One vector is turned by the same rotation once a tick. Each row is the vector after some number of ticks, and that number follows the row.
The counts run from 0 to 1188.
[169  79 103  89 176 146 145 134 134 117 124 143 147 150 148 157 130 139
 105 163 146 102 139 169 128 177 161 137 123 100 135 177 133 115 135 170
 137 136 139 140 122 116 114 153  93 188 108 159 151 142 130  66 127 141
 133 142 135  78 166 118 192 123 145  90 159 148 118 140 153 143 163  93
 138  87 137 137]  5
[104 145  88 141 108 109 147 113 175 124 103 143  71 140 153 171 159 102
 125  91 153 117 129 146 145 172 115  99 138 116 126 171  71 109 104 141
 125  85 145 154 127 129 106 132 142 125 174 108 155 131 140 142  51 104
  88 131  92 112 129 125 177 100 151 160  88 131 112 109 167 142 129 125
 118 110  79 110]  332
[150 137  90 186  95  82 115 132  81 132 117 147 112 134 132 116 122 171
 118  82 123 111 107 158 148 152 133 139 151 131 157 177  96  77 118 121
 116 101 157 171 156 119 108 115 146 120 119 145 137  99  75 108 110 106
 131 152 128 193  83 139 150 114 164 154 154 128 115 171 188  88 148 123
 150  96 103 112]  1162
[169  92 119 139  96 118 118 163 133 119 129 126  79 152 134 116 110 152
 137 126 140  80 119 153 176 129 145 137 136 155 140 110 114 115  78 144
 137 116 139  85 166 190  96 151 133 101 118 181 146 125 154 124 147 129
 139 116 139 113 120 166 150 149 181  83 174 139 129 153 202 133 105 111
 108  85 120 182]  641
[109 123 115 135  99 135 127  67 148  70 123 130 107 122 118 167 170 162
 157 101 127 141 105 103 105 114 114 133 143 127 100 150  82 118  93  97
  93  96 159 128 168  80 157 123 117 151 123 113 112  94 158 190 113 132
  81 103  85 130 132  95 114 150 134 165  87  76 123 123 165 124 180 126
 116 131 126  85]  817
[168  45  97 109 131 120 124  82  97  74 131 146 108 123 145 168 138 159
 106 148 122 109  61 116 115 123 161 128 158  91  92 153 114  72 106 137
 104 132 123 155 167  91 120 143 104 154 111 132 101 132  90 111 128 152
 130 118 107 126 116 120 135 142 148 123 134 113 135 140 156  87 188  92
 161 133 133  57]  71
[165 108  92 166  94 105 156 113 104 106 134 163  88 139 150 146 127 148
 117  98 123 112 128 149 141 161 127  85 128 102 132 162  70  76  87 130
 115  80 133 155 149 110  69 164 156 124 134 140 101 110 115 149  91 107
 110 136 126 157  97 134 168 127 180 112 128 130 128 148 151  78 130  89
 103  97 109 116]  944
[167  61 123  79 150 119 102 138 122 106 119  98 143 157 159 122 130 182
 147 124 127  66  83 145 149 115 152 150 145 135 108 105 172 127 112 138
 109 157 164 100 155 150 152 110 120 122  76 186 139 132 151 113 154 156
 105 100 150  93 171 149 118 163 136 128 142 124  94 158 190 157 124 153
 123 105 141 161]  746
[135  90  95 153 134  91 157 147 109  84 150 134 130 151 169 160 133 157
 104  84 128  96 126 187 134 163 120  80 144 125 125 119  54 115 104 123
 101 119 160 112 125 135  96 149 168 137 115 148 152  99 164 132  72 100
  97 123 110 135 135 109 191 102 161  93 141 158  93 137 168 107  96 162
 106  90 121 145]  488
[113 143  89 164 126 129  95  80 126  92 143 154 127 129 109 147 131 173
 110  96 122 167 131 145  87 159 130 144 118  95 162 194  93 129 126 120
 144  88 108 127 116 113 135 129  89 175  89 133 156 166 115 145 108 106
 101 137  87 133  95 105 162  52 127 135 147 140  74  99 187 149 173 138
 161 114 104 103]  552
[ 80 107 128 180  86 108 144 133 141 121 103 149 120 119 158 137 146 181
 137  72 115 122  88 146 168 144 119  93 115 151 173 135 101  97  88 151
  92 102 199 106 167 147 101  91 167  95 126 154 144  94 136 166 100 132
 128 142 127 169 117 137 136 147 164 127 141 115 110 147 176 133 157 128
  83 124 118 172]  572
[153 121  72 157 109 125 117 104 128 136 109 130  78 140 154 114 137 127
 129 144 151 125 119 166 135 148 157 107 144 129 130 152  73 113  75 107
 115  80 147 162 120 189 123  99  66  96 101 144 141 147 126 144 110 119
 142  94  86 101  92 136 150 121 173 104 140 130 142 100 182 102 160 122
 160 101  91 112]  1009
[101 164 140 137  72 101  95 122 129 125 113 151 121 137  92 153 129 172
 143  62 136 130 117  98 159 139  97 153 109 121 150 152 122 104 119 126
 143 109 104  98 162  87 132 144 163 153 134 128 138 139 112 135 110 122
 106 134 132 158 115 136 136  89 141 182 132 114  84 169 194 174 136 140
  96 101 100 136]  949
[138 151 106 105 142 165  87 132 123 171  86 116 114 170  99 145 145 114
 164 130 174  67 144 163 140 152 115 195 135 151 115 170 134 135 123 109
 137 144 139 143 143 150 144 128  73 166 111 142 188 138 146 115 124 135
 140 116 151  84 150 148 177 119 127 140 129 150 105 124 175 188 139 118
 151  91 134 159]  160
[113 111  91 146 133 120  94 111 153 113 100 126  89 143 147 129 146 136
 159 117 161 161  86 177 133 117 138 159 174 140 139 167  67 101 115 119
 102 127 156 165 132 157 144  81  70 113 103 104 161 172 154 135  99 151
 131  83  72 103  85 103 123 124 121 159 148 127 115 128 175 124 186 118
 174 125 101  98]  314
[149  88  85  88 138 119  92 113 108 130  83 127 134 154 107 149 172 147
 119 107 151  63 109 126 158 121 122 185 177 146 104 150 146 104 139 148
 114 165 120 162 149 112 170 131 114 159 119 135 141  97 117 115 142 151
 100 121 164 116 162 158 144 142 112 159 106 102  81 183 196 152 136 145
 134 104 121 106]  1137
[139 157 106 132 121 168 148 110 123 119 130 109  86 154 124 149 127 142
 147 152 175 136 130 172 112 141 111 122 157 163  78 168  57 124  91  60
  95  88 165 131 147  83 113 127  82 160 136 136 159 123 150 121 120 142
 122 113  88  92 118  89 159 123 162 115 145 152 116 110 136 102 190  97
 142 144 116 104]  1150
[181 142 102  78 176 144  83 124 102 132 136 148 122 131 133 125 123 172
 112 136 136 119 119 165 141 156 176 144 125 106 130 183 180 124 117 138
 125 137 118 152 134 133 128 117  87 180  80 136 130 147 123  89 134 133
 148 119 160  83 134 160 157 133 113 133 154 109 139 135 177 139 168 122
 160 101 125 110]  689
[169 107 109 115 145 174 104  78 101  94 119 127 107 130 124 125 123 155
 143 160 128 147 116 137  89 134 160 128 139 129 114 164 116  99  89  82
 138  89 143 142 140  95 144 115  29 149  87 156 136 143 117 114 152 147
 121 114 110 106 101 114 147 127 141 106 150 128 140 117 157 103 196 107
 154 135 114  92]  610
[100  96  74 141 161 141 113  75 113  56 136 148 157 135 147 170 164 147
 128 104 114 145 113 146  91 146 168 155 146  89 134 181  84 131 141 136
 127 111 141 167 112 110 152 110  67 176  91 142 151 146 102 129 131 134
 116 128  92 118 127 100 156 110 141 130 132 116  97 129 154 141 193 124
 170 123 127  87]  230
[118 136 143 161 106 100 106  94 116  84 156 119  85 145 137 145 116 186
 160 112 102 164 108 131 126 125 131 115 113  78 141 139  59  96  91 129
 130  80  91 108 138 128 133 134 122 122 136 144 125 185 139 181  84 113
  74  97  88 134  87 118 124 101 162 163 148  99  93 107 170 108 141 101
 144  90 105 137]  875
[151 116  77 158 109 121 122 146 128  78 157 172  81 123 101 159 126 168
  92 104 137 121 128 124 111 143 152 145 151 114  90 148  99 100  76 120
 126 126 117 170 155 111 110 166 138 178 109  71 114  90 125 146 124 119
 117 151  97 124 115 137 180 115 151  93 131 157 142 151 178 119 164 121
 141  93 134  73]  708
[122 106 116 107  90 132 132 129 182 134  96 191  91 134 129 172 163 133
 115  97 117  85 125  81 149 175 146 121  91  88 143 171 147 119  75 185
 154 100 109  93 150 105 101 157 140 152 127 107 106 125 127 140 126 119
  98 157 146 106 158 136 166 143 130 148 105 110 137 139 163 170 139  96
 102 124 116 123]  653
[113 145 108 135 121 135  74 115 138 164  97 148 113 154 122 130 141 155
 146 112 144 167 129 153 164 154 145 168 108 134 199 196 127 128 120 143
 158 109 138 136 136 149 133 100  95 145 119 135 161 178 118 134 119 128
 132 110 121 121  93 141 149 103 131 160 155 132 100 123 199 170 167 123
 156 105 108 146]  475
[130  85  87 161 142  86 139 166 144 122 143 147 103 139 177 134 127 143
  97 108 153 121  88 193 144 155 151 115 152 120 121 148  98  79 114 164
  78 147 175 181 145 146  97 113 144 140 103 114 147 127 133  98  93 137
 158 131 102  99 128 119 162 140 141 108 133 166 121 163 161  88 146 115
 152 128 111  97]  1078
[157  78  99 114 188 128 151 118 119  97 116  95 132 158 189 127 142 156
 153 148 145 123 118 191 108 126 169 151 148 131 126 161  83 128 122 125
  78 131 167 168 124 162 118 116  93 140 101 161 145 144 161 128 104 149
 130  88 103  70 133 103 153 151 141 117 162 136 112 109 148 116 137 105
 165 114 142 109]  1067
[126 173  93 142 130 127 153 126 140 147 138 122  99 149 142 160 144 119
 120  99 148 111 155 172 126 181  76  93 133 111 111 178  52 126  87 119
 116  87 130 131 117  93 115 155 150 140 146 137 139 115 149 147  59 113
  75 134 116  97 138 110 183  83 155 152 111 144  92 109 158 145 129 144
 112 115 106 132]  408
[161 169 102 137  94 110 107 120 130 145 137 139  48 118 114 144 101 148
 136 125 185 137 110 146 142 157 132 159 134 103 102 185 107  86  92 134
 112 119 100 179 146  98 140 151 116 153 147  85 135 160 119 127  96 134
 102 116  89 114  87 145 146 105 130 184 119 122 117 130 175 102 163 103
 164 110  99  72]  473
[117 113 152  85 110 121 149 121 154 171  98 128 109 149 131 144 145 130
 169 124 152 113  83 146 185 138  97 150 118 167 115 161 120  87 121 137
  66 147 177 117 187  87 126 120 146 123 164 165 132 123 141  85 114 172
 125 119 142 112 155 111 138 163 138 166 117 123 107 165 138 125 164  86
 118 157 121 138]  141
[142 137 112 114 122 160 142  99 145  98 135 119 114 141 130 166 149 138
 132 117 109 112 180 130  99 148 100 102 101 104 110 142  85 149  98 114
 167  58 106  61 120 104 128 167  97 135 133 157 148 160 153 157 108  98
  71 130 117  90 132 112 172  94 159 120 126 138 118  89 160 164 129 116
 101  98 101 163]  190
[106 166 111 162  88 105 129 119 106 144 129 116 120 154 122 148 139 150
 151  74 126 122 153 173 147 156  76 127 135 165 136 170  62 112 121  91
 121  88 163 117 141  87 113 133 150 124 150 150 150 110 120 124  74 110
 108 149 125 155 119 114 181  88 156 165 129 135  78 145 160 132 130 145
 103 110 115 164]  409
[133 115 116 137 110 164  79  59 112 132  83 148 122 157  92 132 152 141
 140 125 138 133 113 121 126 128 137 168 149 158 142 173 143 111 117 105
 134 105 140 134 160  85 170  92  52 142  97 156 134 135  67 105 162 143
 131 133 139 162 101 121 132 137 142 145 140 110 125 135 174 141 200 105
 147 144 113 121]  685
[ 70 124 114 116 156 148 119 131 173 128 123 149 116 118 109 164 148 141
 118 106 161 148 121 159 109 188 123 117 128 148 134 187 119 116 115 129
 139 108 178 126 145  80 127 100  86 173  87 116 163 132 133  90 120 130
 127 132 108  92 141  98 167  89 112 131 116 152 127 145 151 143 205 123
 142 140 117  93]  465
[139  82 107 125 153 101 110 123 147  95 119 164 107 142 142 166 147 142
 140 133 160 128  92 134 136 143 159 174 140  87 130 194 115  79 128 189
 120 141 103 189 138 120 107 151 126 203 133  78 129 141 123 110  91 141
 139 136  95  88 149 138 143 134 113 145 132 118 117 145 156 132 174  80
 175 122 140  84]  842
[115 142 138 145  91  57 151 149 138 112 137 122  94 142 120 171 122 144
 131  72 144 113 118 142 169 136  88 116 133 108 124 150  78  91 107 135
 113 121 121 117 159  77 128 165 199 138 161 118 138 104 141 121  74 124
  84 127 103 130 133 124 161  83 146 174 122 130  86 164 165 119 114 132
  97 109 129 120]  1024
[157 100 127  80 170 145  98 143 137 141 111 101 118 171 116 125 136 154
 169 138 169  84 101 165 154 123 142 178 135 154 105 153 162 146 118 108
 119 161 159 138 151 142 170 120 116 154 108 149 153 129 158 109 125 142
 128 110 149  78 163 153 139 146 110 160 145 116 104 153 178 173 135 130
 138 117 142 152]  453
[131 111  87 165 102 145 130 105 129  94 152 175 121 132 141 167 120 154
  93 104 104 133 151 143 106 192 144  86 108 110 145 162  88 112  83 114
 162  62 125 110 127  97  69 153 115 153 123 133 119 102 107 136 129  96
 107 163 120 134 110 115 209 114 166  97 148 157 121 121 138 111 162 111
 104 105 109 126]  943
[170  71 160  60 140 162 137 125 162  79 146  85  86 151 122 158 128 146
 160 172 145 112 109 127 115 122 128 143 146 120  57 130  97 110  80 101
 112 130 118 102 164  87 152 162  97 145 123 153 141 150 174 115 129 169
  76  94 107  72 163 106 134 141 130 122 119 121 120 109 138 103 149  97
 118 137 142  98]  748
